name the system of each run:
K_27, path 1 (8 x 18):
[[  0   9  -4  -3  51  11 -18   9 -57  27  17  17  -5 -11 -36  16   9 -39]
 [-35  -3   3   7  64 -18   2  -7   2  -1   9  34  -8  16 -40  14  -8  48]
 [-20 -27   9  36  34  10  19 -18 -58   7 -20   9 -10 -24 -13   0 -45  -3]
 [-38 -32   1  -2  26 -13 -10  28  -4  -8  12 -16 -33 -49 -49  23  -1  23]
 [-36  -8  10  18  12 -10  20 -45  -6   8 -23 -10 -44 -28  16  -2  -9  52]
 [-19 -42  24  11  -6 -17  -2   4  12 -37 -24 -34  -4 -58   7  -8 -29  -8]
 [-17 -19 -11  -9 -58  -4  18  15  12  -3   1 -32 -43 -25  11  10  15  48]
 [  6  16  22 -12 -17 -14  -8 -32  33 -11 -26 -35 -10 -39  56 -18  19 -12]]
K_192, path 2 (8 x 18):
[[  4  10   5  -1  47  16 -31  33  -3 -13  12  -3 -14 -37 -46  11  21 -42]
 [-34  17  11  -5  36 -24  16 -29  13 -15   8  16 -12  19  17  12  25  66]
 [ -9 -30  29   6 -18   4  18  19 -11 -55  -9 -32  23 -40  31  -3 -22 -16]
 [  8  33  -1 -13  15  43  -9  37  41   5  11  -3 -32  -9 -36  17  40   3]
 [-14  18   6   9  23 -47   0 -52 -19 -24   2  -2 -22 -15  43  -9  33  24]
 [  7 -14  21 -13 -31   2   2  32  53 -47  -5 -19  38   1  19  -5 -10  -9]
 [ 20  35 -21  -9 -23  38   3  20 -21  10  22  -9 -47 -12  -3  16  56  -4]
 [ 10  21   3   9  35 -56 -36 -36  12 -37   2  15  16   6  14 -26  28 -17]]
K_685, path 3 (8 x 18):
[[ -8 -13 -16 -20 -45 -31   8  27  25 -34  28 -10   0  16   9  11  32  43]
 [ 13  31  -2  -8  23   7  -4 -32 -62  38   5   3  -7  -5  23   3  20 -39]
 [ 21   5  12  34  -7  -4  -1  -4  51 -70 -14   2  12   8  11 -30  -1  -1]
 [  7 -10 -44  -7 -44  -8   4  14 -46  40  27   7 -18  25 -20   9  17  12]
 [ 20  36  22 -13  50  -8 -34 -11  24 -14   5  10  34   2  11  -6  20 -53]
 [ 11   7 -11  29 -36  40  42  -3  10  -5  -8  18 -13  43   4  -8 -17  46]
 [  7 -14 -22   2  22 -24 -44  23 -20  23  14  11   2 -11 -57   1   0 -47]
 [-10  32  21 -30  23  16  15  -1  49  -5   7  10  18  34  23  18  19  39]]
K_341, path 4 (8 x 18):
[[  8   2   2 -17 -36  -7  16   3  46 -19   5   6  39  51  34  -5  -4  26]
 [ 22  38   4  24  41  56   7 -22 -29  29 -13  22 -15   5 -10  -5  -4 -31]
 [ 16 -14 -19  -9 -18 -51 -45  14  47   7   1   7  24  17 -27 -18  -2 -20]
 [ -8   3   1  -1   0  12  40 -33 -45  32  -3  21  21  43  36   8 -25  20]
 [  2  -7  16  -6  36  26 -27  22  44  17 -20  -1  17 -21 -40   1 -30 -43]
 [ -7 -14 -40   7 -34 -33   4 -12  -2  38   4  18 -22  37 -21  -4  -2  50]
 [-17 -22  23 -23  16   3  -2  -5 -36  32 -12 -15  28 -33  23  12 -38 -45]
 [-14 -15   3  -3 -25  22  15  23  74  -1 -14  -2 -14  10 -18   3 -20  49]]
K_27, path 5 (8 x 18):
[[  4 -14   2 -36 -48  -9  -4  40  37 -26  19 -31  15 -10  22  10  24  -3]
 [ 32  47  -5  -7 -40  26  17 -20  16   0  -3  -3 -12  24  54 -12  37   6]
 [ 38  15   3  -7 -15 -21 -27   5  24 -33   5   3  46  19  21 -22  16 -51]
 [ 23  17 -21 -22 -37  12  17  20 -16  13  33  16  26  61  13  14  20   6]
 [ 34  52   9 -13  38  27 -14  -9  -9   5  13  19  21  18  13  -2  31 -51]
 [ 15   7 -19  19  23 -14  -4  11  -5 -20  23  45  31  61 -34  -7   1   7]
 [  0   6  -7  -4  30  15   7  -4 -77  36  21  24  17  17 -10  21  -4 -24]
 [-20  11  13   1  75   9 -10  17   2 -14  20  24   3   2 -46  20   8  10]]
K_118, path 6 (8 x 18):
[[-17 -47  -7 -12 -40 -49  -8  16 -29  -9  10 -33   0 -40   9   5  -3  -9]
 [ -5  20  15 -26  -1  54  30  23 -31  -7  19 -22 -13 -23  28  32  32  -2]
 [  0  21   1  30  36 -15 -18 -37 -13 -15 -16  -4 -48 -43  -5 -16  26  -8]
 [ 17 -11 -15  -9 -62 -41 -15   5   9 -28   4 -29  -2 -18  30 -15  27 -12]
 [ 31  35   5 -11 -17  59  17  -2 -36  23   1  -8  -3   0  34   6  18 -37]
 [ 29  42   3  29  42 -11 -28 -33  11 -31  -5  18 -14   2  -3 -28  36 -24]
 [ 31  -7 -36  10 -72 -32  -9  -7  11   2  -3   0  -3  29  12 -28   9   3]
 [ 29  24  -1 -17  -1  35   3   9 -37  28  14  14  42  33  19   8   1 -51]]
K_192, path 7 (8 x 18):
[[ 42  26 -33  20  -6  -8 -39   8  24  -2   9  25 -10  28 -38 -24  31 -27]
 [ -6 -13 -29 -16 -29 -61   0 -17 -34   6  27  10  13  35  22   2  17  30]
 [ 26 -10   1  -4 -11  16   0  28 -28 -14  13   8  60  30   5  -1 -17 -53]
 [ 10  11 -32  31   8  22   9  15 -31   7  23  34 -26  38 -52   7  15  20]
 [-30 -33  -3   1  34 -63 -10  -9 -47 -10  17  12  24  -3  -9   7 -15   2]
 [-17 -13  21 -14  14  44  35  38  -2  -6  13  13  40  27  -7  27 -31  13]
 [-12  -2   0  35  40  32  14   4 -53  -9   2   5 -41 -32 -35   9   1   3]
 [-45 -19  20  -7  57 -38 -14  -4  37 -16  -3   5   4 -20 -24  12 -17  27]]
K_488, path 8 (8 x 18):
[[ 51   8 -34  27 -45 -13 -23  -7  -7  -5  -2   4  -7  17  -7 -35  16 -39]
 [ 30  26  -1 -35  -6  -4 -22  -9  -5  31   7   5  41  23  30  -2  13 -59]
 [ 35  28   3  26   5  57  24 -18 -20  16 -14  28  14  38  10 -12 -19 -25]
 [ 22 -11 -36  20  -2  -4 -20  12 -39  31   9  24   6  19 -45 -10 -15 -41]
 [ -8   8  -6 -40  14  -4  -6  -4 -11  68  13  26  33  44  -3  23 -12  -6]
 [-17 -10  12  10  26  56  36  -4 -38  39 -14  14  -1   4 -11  15 -43   6]
 [-20 -42 -22  15  11 -10 -14  25   2  28  -1  17  -6   5 -68   9 -36  13]
 [-44 -18  -1 -45  -1 -17   3  -2  10  65   2  -7 -10  -7  -4  29 -11  36]]
K_488, path 9 (8 x 18):
[[-15 -21  40  -8  -7  17  27   7 -12 -34 -13 -32  20 -40  49   4 -24 -14]
 [ 21  10 -10  23 -16  20  -8  27  60 -36  -2   5 -26  10 -38 -14  19  16]
 [  4  17 -11 -11  -7 -50 -28 -38 -14  21   2 -14 -27 -29  28  -7  43 -14]
 [  8  -1  36  -3  -1   3  22  -6  15 -40  -9  -3  56  19  52  -9 -25 -14]
 [ 38  21 -25  25 -34  50   8  31  -3 -16  11   1 -35   8 -24  -8  34  -9]
 [ 11  19  -8 -12  42 -50 -54 -30  -3  17   3  12  10  -5  -5 -13  27 -42]
 [  5   2   6  -1 -23  12  40 -19 -30  -3   2  12  38  47  53  -2 -19  13]
 [ 17   0  -7  14   7  54  -3  49 -27  -8  15   2  -5 -12 -44  10   4 -42]]
K_118, path 10 (8 x 18):
[[ 29  35  17  43  36  40  10 -28  -2 -33 -18  21  -1  13   6 -24  -6 -19]
 [ 29   0 -34  15 -28 -30 -39   7  47   1  -4   9 -12  14 -39 -28  11 -11]
 [  7  10  -6 -41 -25  -1   7 -10  -9  51   9  12  42  49  35  10  -5  -7]
 [ 10  12  16  38  52  29  16 -11 -18 -28  -7  34  24  29 -10  -6 -24  -5]
 [  0 -18 -34  11 -12 -27 -25  24  35   5   9  18 -17  19 -63  -7   0  20]
 [-25 -17  -6 -46 -11 -22  12  -2 -23  52  15   5  33  30  19  29 -17  14]
 [-20  -8  27  25  54  26  32   5 -31 -44   4  17  18   3  -8  11 -22  13]
 [-20 -29 -23  12  -2 -19 -18  31  18  -2  10  -5 -41 -24 -66   3   6  28]]
K_341, path 11 (8 x 18):
[[ 11  -9 -13  -9 -52 -33  -8 -26  45  29 -22  -2  14  28  27 -22 -18  10]
 [ 21   0   6  15 -17  59  26  -8 -24  33 -24   2  10   7  16  -7 -41 -32]
 [ 20   6 -15 -24 -33  16 -27  22  64  46 -10  -5  -4  10 -24  -6  -2 -20]
 [  9   4 -17   5 -30 -11   7 -51 -19  55 -26   2 -12  16  32 -19 -19   3]
 [ 17 -21  16  -4 -27  33  -3  19  27  15 -27 -15  30 -12   7 -11 -47 -52]
 [ 15  15 -25  -4 -42  37   9  -1  31  56 -10   3 -30  30  -9  -2   4  24]
 [ 16  -2  -2  -5 -13 -10 -26 -34  -7  51 -31 -14  -1 -28  21 -17 -20 -53]
 [ 13 -25  -2   3 -62  20  20  11  45   4 -23  -8  22  25  18 -13 -39   9]]
K_685, path 12 (8 x 18):
[[ -5  45  14   3  50 -23 -10 -57  -2  -6  -6  12 -14  -2  29 -10  32   8]
 [  3 -27  -2  45 -16  -7  32  -1 -40 -54   2  11  17  23   7 -15 -29  20]
 [ 10   9 -25 -16  -9  -6 -19  43 -26 -13  40  -9 -19 -16 -28  18  54 -19]
 [  9  52   5   5  35 -12  -3 -55  12   0  -3  20  -9  21  32 -12  38  18]
 [ 14 -24 -12  49  -6  -3  20   1 -42 -39   2  22  21  29  -9 -20 -31   0]
 [ 12  15 -23 -20  -5   4 -18  53  -1 -12  43  -3 -10   4 -33  20  53 -13]
 [  8  52   3   6  44   4  -2 -53   4  22  -4  30 -13  29  16  -8  25  12]
 [  6 -27  -4  47   9  -2  15   9 -19 -45   1  29  28  32 -26 -15 -38   2]]

runs to name:
path 13 (2 x 18):
[[  3 -15 -38  -8 -33   6   3  31 -36  46  27  17  -1  33 -38  14  -5   1]
 [ 11  39  22 -22  58  13 -32   2  42   5   2  10  23   2  -7   7  17 -37]]

K_685
path 14 (2 x 18):
[[ 41   0   5  34 -31  12  -7 -13  26 -28 -33  -5  11  -5  22 -41 -20 -41]
 [ 50  20 -29  -9 -54  -1 -28   7  18  15   4  -3   3  20   6 -21  24 -43]]

K_488
path 15 (2 x 18):
[[-26 -10  41  14  47  23   9 -14  18  -7 -34  -9  -6 -47  -1   0 -38  -2]
 [-13 -41 -19  32 -31  -8   4  15   6 -11 -10 -11 -43 -27 -44 -11 -18  28]]

K_27
path 16 (2 x 18):
[[-28  -5   8 -38   7  22  11  -8 -30  72  -1  -8  -2 -16  10  32 -20  -7]
 [-22 -32  13  -1  -8  -7 -10  -3  67  13 -36 -18 -16 -35 -14  -8 -39  18]]

K_341
path 17 (2 x 18):
[[ -1 -13   1 -32  -5 -36  -8 -13 -19  28   8  11  61  35  30   7 -22 -20]
 [ 28   2 -13  28 -20  59  29  14 -27   9  -1  24  11  42 -13  -7 -28 -14]]

K_192
path 18 (2 x 18):
[[-24  -4   8  30  63  14  -2   7 -10 -22   0   9 -36 -33 -49   9   0  15]
 [-56 -21  32 -20  37 -23  11  -4  19 -15   1 -10  -1 -28   8  24 -12  48]]

K_192
path 19 (2 x 18):
[[-14   4  41  -3  42 -12   5 -32 -19 -29 -14 -17  19 -37  49   0  -4 -19]
 [ -1 -24  -5  29 -51   9  31   9 -12 -44  -7 -27 -33 -24  16  -9   0  27]]

K_685
path 20 (2 x 18):
[[-20 -18  -6   3  18 -43  -5 -47  -2  46 -20  24  10  22   1  -9 -39  23]
 [-15 -45   9   6   2  22  11  27 -14  16 -11   3  30  -2 -28   9 -64 -14]]

K_341
path 21 (2 x 18):
[[ 22   0   0   5 -60  52  37  24  -7 -24   1 -21  -3   1  31   1   4  -3]
 [ 26  28 -21   8  17 -13 -50   8   4   0   8   4 -31 -21 -39 -11  46 -41]]

K_192
path 22 (2 x 18):
[[-16  20  32   7  82  -5 -16 -23  -2 -19  -8   5  -3 -33  -4   1   7 -14]
 [-11 -29 -20  27  -6 -40  -1  22   1 -54  22  15   2  20 -35  -5   4  37]]

K_341
path 23 (2 x 18):
[[  6  17  -6  11 -18  39  41 -11 -67   7   9  -2 -25   3  31  12  12   8]
 [ 12  14  16 -25  10  -4 -41  19  61 -13  -7 -22   5 -36  -1  -6  20 -44]]

K_341
path 24 (2 x 18):
[[ 24  -8  -2  -9 -31 -41 -23 -27   2  10 -17  -8  38   8  41 -27 -12 -45]
 [ 36  14 -30  -3 -55  33   6  19  19  33   1  15   5  50  -9  -7  -3  -8]]

K_192
path 25 (2 x 18):
[[ -7  -2  34  16  34 -25 -13 -35  15 -40 -29 -16   6 -42  33 -22  -9 -19]
 [-11 -32 -15   3 -69 -10  31  13 -21 -17   8 -23 -13  -1  22   3  -1  37]]

K_685
path 26 (2 x 18):
[[-12  -4 -21  28   8 -44  11 -46 -28   0   0  29 -13  35   4 -13   0  47]
 [-20 -27  31 -17  30   2   3  15 -42 -12   3 -19  34 -38  12  18 -24 -37]]

K_27
